(in the rows, 128 means zero)
runs of hidden systems:
A, path 1 (9 x 18):
[[ 92  94  57 149 122 119 154 140 131  98 182 148 136 107 116 133 133 176]
 [130 187 156 134 173 161 162 105  90 132 157  95 151 111 160 141 125  86]
 [120  79 165  84 144 171  93 179 139 123  99 142 107 155 129 147 166 122]
 [133 102  82 143 111 131 141  94 107  76 169 151 120 132  75  72 135 148]
 [105 141 106 146 152 146 202 126 109 134 144  99 122 126 178 187 110 106]
 [135 128 182 100 146 204  95 175 144 152 140 133 155 116 102 117 142 116]
 [171  82 112 134 105 125 111 105  79  69 127 141  79 161 101 123 147 117]
 [ 80  98  84 141 131 139 212 136 118 154 146 112 139 125 138 124  89 154]
 [167 163 181 147 132 164 131 167 136 129 178 114 159 107 135 152 155  85]]
T, path 2 (9 x 18):
[[ 98 124 123  92  99 107 111  81 140 137  89 168  76 160 112  74 118 126]
 [129 127  62 181 122 115 146 136 152  94 166 164 170 132 147 162 127 155]
 [116 181 163 110 184 137 129 120 124 152 107  70 139 100 161 167 123 103]
 [108 118 158  86  97 122  77 128 149 141 110 192  85 154 128  95 148 117]
 [168 131  57 184 119 115 122  98 130  76 131 150 145 141 122 160 113 142]
 [ 89 174 136 122 150 127 166 129 147 187 118  85 137  94 158 160  93 120]
 [129 139 186 101 107 119  63 155 142 136 144 184 126 134 143 110 171 117]
 [185 114  83 157 117 104 108  89 107  85  83 123 106 154 118 162 110 128]
 [ 73 157 101 132 122 105 167 119 158 189 131 114 143  91 136 122  76 155]]
V, path 3 (9 x 18):
[[ 96  81 147 116  86 138 185 168 114 184 149 147 111 144 143 102 106 124]
 [165  93 147 144 136 143 158 159 133  81 149 108 176 152 104  86 176 132]
 [104 106 147 104 162 141 174 115  41 137 142  80 109 120 146 117 123 119]
 [ 99 107 159 110 108 157 170 152 150 156 140 172 144 171 139  67 136 116]
 [139  80 116 126 177 163 151 134  96  57 129 105 151 157 116 118 169 141]
 [ 77 139 137  99 157 177 171 107  81 167 154 118 122 114 131  94  97 117]
 [120 107 142 118 120 185 155 155 162 108 141 179 129 186 138 116 164  97]
 [135  92 110 111 178 195 123 119  80  92 131  99 129 120  79 121 126 142]
 [ 92 153 125 122 113 182 193 109 124 157 172 145  96 128 127 112 101  85]]
K, path 4 (9 x 18):
[[107  91 145 112 138 131 116 208 150 157 139  95 141  81 121 161 140 164]
 [158 147 169 121 115 124 122  83  80 101 149 145 116 151 117  58 155  91]
 [107  66  91 123 142 150 154 160 116 135  87 128 117 161 161 188 106 148]
 [125 134 147 126 131 111 129 135 144 118 164 100 172  91  78  52 156 159]
 [118 132 137 116 151 164 139 117  77 106 151 154  86 152 181 175 149  83]
 [111  90 118 105 132 154 114 142 161 162  76 133 156 139  85  84  96 172]
 [134 138 107 152 129 124 170 114 129  55 189 110 109 119 115 135 180 105]
 [106 127 131 101 157 176  83 132  80 180 127 157 137 109 140 144  78 145]
 [153 133 133 141 110 157 177 126 194 104 109 111 135 166  89  90 146  95]]
V, path 5 (9 x 18):
[[ 97 141 154 105 170 107  96 166 151 130 141  84 145  67 131 156 167 154]
 [152 158 154 126 101  95  91  75  84 129 120 171 104 156 150  95 121  97]
 [105  79  75 134 124 113 146 156 173 136  74 126 141 149 132 154 102 175]
 [122 193 136 138 159 108 113 104 143 103 175 107 168  77 117 105 156 135]
 [132 131 146 113 125 119 104 121  90 149  96 160  92 161 196 181 117  99]
 [121 114 108 113 120 124 102 129 197 134  76 130 143 131  70  85 116 166]
 [118 163  82 156 143  98 138  92 107  76 182 128 120  99 148 163 145 129]
 [133 151 166 118 132 149  88 153 131 203  98 150 151 126 164 157  86 118]
 [141 131 122 120 111 100 118 103 190  79  84 113  90 148  88 112 165 115]]
A, path 6 (9 x 18):
[[141  67 139 128 113 172 168 182 142 113 154 101 122 128  78 109 153 127]
 [151 105 116 153 115 143 139 134  49 111 204 132 112 104 127 146 121 123]
 [135  84 157 124 160 168 180 160  75 143 120  92 163 154 152 122 123 126]
 [147  79 156 127 117 139 134 184 123  95 178 100 120 107  92 117 182 133]
 [123  95 116 130 145 127 137 119  27 110 178 133 123 119 148 125 129 142]
 [108  95 156 121 169 153 193 164 116 117 134  91 170 152 157 112 163 128]
 [123 105 144 114 146 147 105 164 111  81 191 120 115  90 104 140 190 134]
 [103 104 120 111 166 150 149  98  41 100 153 140 120 152 155 105 138 128]
 [100  99 125 124 164 171 191 165 156  91 145 109 152 150 137 132 177 128]]
N, path 7 (9 x 18):
[[159 133 140 138  69  75 132  93 144 144  94 124 103 145  98  71 106 116]
 [117 150  61 159 128  97 104 115 142 112 141 150 123 102 148 198 108 154]
 [125 182 185 112 148  96 120 123 128 180 102  92 159 106 163 119 117 115]
 [139 105 120 128  71  73 118 123 161 125  83 159  76 171 137 129 135 121]
 [135 161  82 151 152  98  77  85 108 120 126 138 166  95 123 135  94 170]
 [122 170 156 138 117  90 183 118 135 164 110  81 112 125 176 149 116  89]
 [100 127 124 107 108  75  74 134 187 128 100 181 126 143 142 117 154 155]
 [179 169 119 148 143 108  92  62  77 113  99 115 133 133 129 136  98 117]
 [ 72 141  99 132 110  87 192 115 162 171 111 109 108 121 154 134  94 136]]
T, path 8 (9 x 18):
[[ 99 166 104 132 138 145 154 105 135 150 116 148 101 142 188 191  96  94]
 [121 180 142 112 140 155  64 128 190 151 111 179 158 125 129 133 124 124]
 [158 159 115 144  94 105  99 108 157 105 115 142  71 131 136 190 136  87]
 [124 164 102 140 111 130 100 107 124 191 115 166 138 112 143 148  51 136]
 [158 178 159 151  92  82 104 147 199 146 122 134 154 119 142 136 140 112]
 [154 123 134 128 109  79  61 132  88 150 111 130  95 103 149 185 110 138]
 [142 162 128 147  95  63 122  85 134 162  95 140 155 137 136  76  89 143]
 [123 109 122 149 113  50 118 175 154 133 122 121 153 115 172 168 146 163]
 [127 159 153 112 161  64  83  86  70 132 109 109 136 110 160 114 131 143]]
K, path 9 (9 x 18):
[[140 146 149 129 113 125 135 127 116  95 194 101  75  87 104 141 169  90]
 [141 105 125 125 112 162 101 122  76 175 109 180 132 157 140 127  70 130]
 [166 105 126 157 121 130 176 158 179 100 111  71 158 138  94 125 148 129]
 [121 121 152 115 121 116  93 137  60 135 189 123  84  74 128 140 140 126]
 [155 113 141 136 119 162 157 120 108 156  91 156 165 196 148  92  96 112]
 [130  79 125 127 134 113 135 185 163  95 125  74 119 108 103 161 172 150]
 [117 136 147 115 130 115 117  90  44 137 175 141 119 108 129  73 121 127]
 [125 101 124 132 144 179 175 164 150 135  94 145 159 191 169 150 124 116]
 [119 105 141 101 142 116  90 146 145  96 139  89 119  85  62  97 172 161]]
N, path 10 (9 x 18):
[[107  69  97 127 149 101 120 169 123 123 127  94 159  96 112 135 129 201]
 [161 127 176 146 118  97 147 143  67 112 180 116 143 129 166 116 165 104]
 [109  69 103 126 145 129 155 157 139 117  88 150 168 189 167 129 137 162]
 [144 126 131 131 158  96 132  99  98  67 145  77 144 113  98  80 172 144]
 [ 80 118 110 122 144 142 186 116  93 113 155 159 109 164 194 143 139 109]
 [114 149 138 113 167 153 131 116 182  98 111 128 180 153 105  70 163 135]
 [119 122 113 105 148 153 136  84  92  78 128 115  49 139 116 145 148  93]
 [ 76 158 112 116 139 181 150 107 147 157 161 174 153 122 118  81  99 133]
 [159 159 143 125 134 182 130 131 182  97 120 101 103 130  91 160 155  74]]
C, path 11 (9 x 18):
[[119 140 142 140 111 125 192 122 135 157 162  83 147  99  89  62 110 128]
 [138 111 161 128 122 142 103 196 122 130 166 144 115 118 166 195 163 108]
 [155  81 139 107 147 165 118 117  96 129  71 104 142 157  82  83 103 143]
 [110 101 100 152  98  83 200 144 139  97 175 106 105 122 134 127 160 134]
 [127 134 159 115 168 161  83 150  69 151 166 139 174  94 144 132 122 147]
 [136 109 162 104 142 149 166 131 157  96  85 101 116 185 128 105 174  90]
 [ 80  80  74 115 125 107 110 131 104 106 160 151 100 100 106 124 132 184]
 [148 175 148 151 155 168 170  98  88 117 171 126 169 138 148 104 129  88]
 [ 70 110 134  86 162 153 127 169 184 132  98 121 111 131 147 167 158 134]]
C, path 12 (9 x 18):
[[130 154 160 140 100 116 180 148 141 130 164 110  87 125 167 168 154  69]
 [128  86 131 102 135 162  63 162 117 166  97 161 153 132 112 127  99 167]
 [173 127 118 161 101 115 186 105 144  81 130  82 112 144  91 104 145  97]
 [ 83 106 119 119 139 108 117 164  90 170 157 130 125  83 166 173 106 166]
 [177 143 188 129 128 161 129 130 136 124 120 127 173 163 110  66 149  95]
 [109  76  89 119 135 101 126 149 132  89 107 103  77 124 133 190 155 152]
 [125 142 142 130 126 127 140  93  69 154 163 138 161 118 117  47  96 141]
 [127 136 141 139 151 137 152 169 173  93 135 123 146 151 179 184 183 103]
 [101 111 131  78 155 141  69 103 101 138 100 123 103 105  78  89 115 159]]

runs to name:
path 13 (2 x 18):
[[134 136 118 131  84 107 111  96 149  86 161 176  92 139  90  73 158 118]
 [103 141  63 152 153 125 156 102 115 130 114 133 137 132 173 188  84 143]]
 : A
path 14 (2 x 18):
[[103 127  48 149 126 130 129 128 193 116 119 154 149 122 113 150 104 170]
 [143 212 147 133 130 145 132  77 135 151 129 106 110 102 118 133  99  75]]
 : A
path 15 (2 x 18):
[[131 158 138 130 153  77  93 108 139 146  88 112 197 117 133  87 115 169]
 [137 163 155 128 115  53 104 106 146  97 119 125  97 135 163 138 179 101]]
 : C
path 16 (2 x 18):
[[129 135 154 116  98  37 124 100 107 125 119  95  83 114 131  93 148 125]
 [140 121 123 149 128  82  96 135  96 126 132 179 182 156 192 134 132 156]]
 : C
path 17 (2 x 18):
[[141 122 166 131  69  98 173 128 136 127 154 129 104 146 115  60 155  96]
 [155  57 100 150 140 145 119 173  77 119 134 121 163 128 129 161 115 174]]
 : T
path 18 (2 x 18):
[[123 107 105 143 146  54 151 114 100  77 127  80 128 123 148 134 159 156]
 [ 63 116 136  94 174 110 153 116  85 148 115 123 150 140 181  94 127 155]]
 : T
path 19 (2 x 18):
[[115  78 132 122  86 112 170 132  97 145 128 173 114 184 155  80 120 128]
 [139  82 115 139 170 116 125 171 126  86 121 103 191 137 139 145 165 174]]
 : K
path 20 (2 x 18):
[[139 117  74 145 115 120 167  67 127  98 102 110 106 148  81  89 101 132]
 [ 74 177  98 133 156 131 144 119 148 117 186 129 121  79 144 164 140 128]]
 : N
path 21 (2 x 18):
[[ 90 169  92 132 154 174 167  79  94 141 161 148 124 121 145 131  88 110]
 [146 129 155 119 144 205 145 160 173 125 103 130 137 166 134 161 143  82]]
 : A
path 22 (2 x 18):
[[124  99  97 134  84 124 142 127 165  75 157 159  77 147  93 112 168 119]
 [121 136  86 147 163 166 130 109  62 138 160 128 146  99 134 163  80 143]]
 : C
path 23 (2 x 18):
[[145 139 130 116 143 198  88 124 105 138 143 114  97  82  76 160 101 111]
 [150  89 140 125  87 159 164 123  93 143 113 160  94 190 131 103 109  90]]
 : A
path 24 (2 x 18):
[[156 148 138 152 174 115 111 151 105 117 143  78 184  87 149 173 139 146]
 [108 123 182  77 117  99 121 109 113 161  83 108  76 143 138  89 136 106]]
 : T
path 25 (2 x 18):
[[144 113 176  83 147 153  82 108  79 103 115 135  92 148 112  95 159 103]
 [ 92  67  69 133 116 119 178 130 136  90 131 154 116 169 133 117 141 158]]
 : A
path 26 (2 x 18):
[[134 139 129 145 112 149 143 163 153 186 144  89 144  68  93 145  80 139]
 [173 148 174 142  86  98 128 145 137 104 163 119  91 128 136 142 177  75]]
 : V
path 27 (2 x 18):
[[154 131 110 128 197 156 100  94  90  84  91  98 161 136 119 145 126 142]
 [ 58 134 119  95 114 123 182 110 177 145 115 122  73 134 122 102 130 113]]
 : T
path 28 (2 x 18):
[[172 146 161 149 154 133 135 143 136  71 142 115 177 154 153 137 189 103]
 [ 89 104 148  69 146 128 103 121  92 162  89  99  67 109 122 133 111 132]]
 : K
path 29 (2 x 18):
[[114 101 115 156  93 131 157 170 110 152 193 184 159 135 162 126 114 143]
 [179 129 169 133 163 154 146 142 132 112  89  65 176 150 123 124 146 107]]
 : V
path 30 (2 x 18):
[[177  77 117 161 129 144 139 152  83 123 108 140 179 176 155 140 105 143]
 [139 102 146 128 125 123 165 155 135 129 135  41 122  86  73 113 136 138]]
 : A
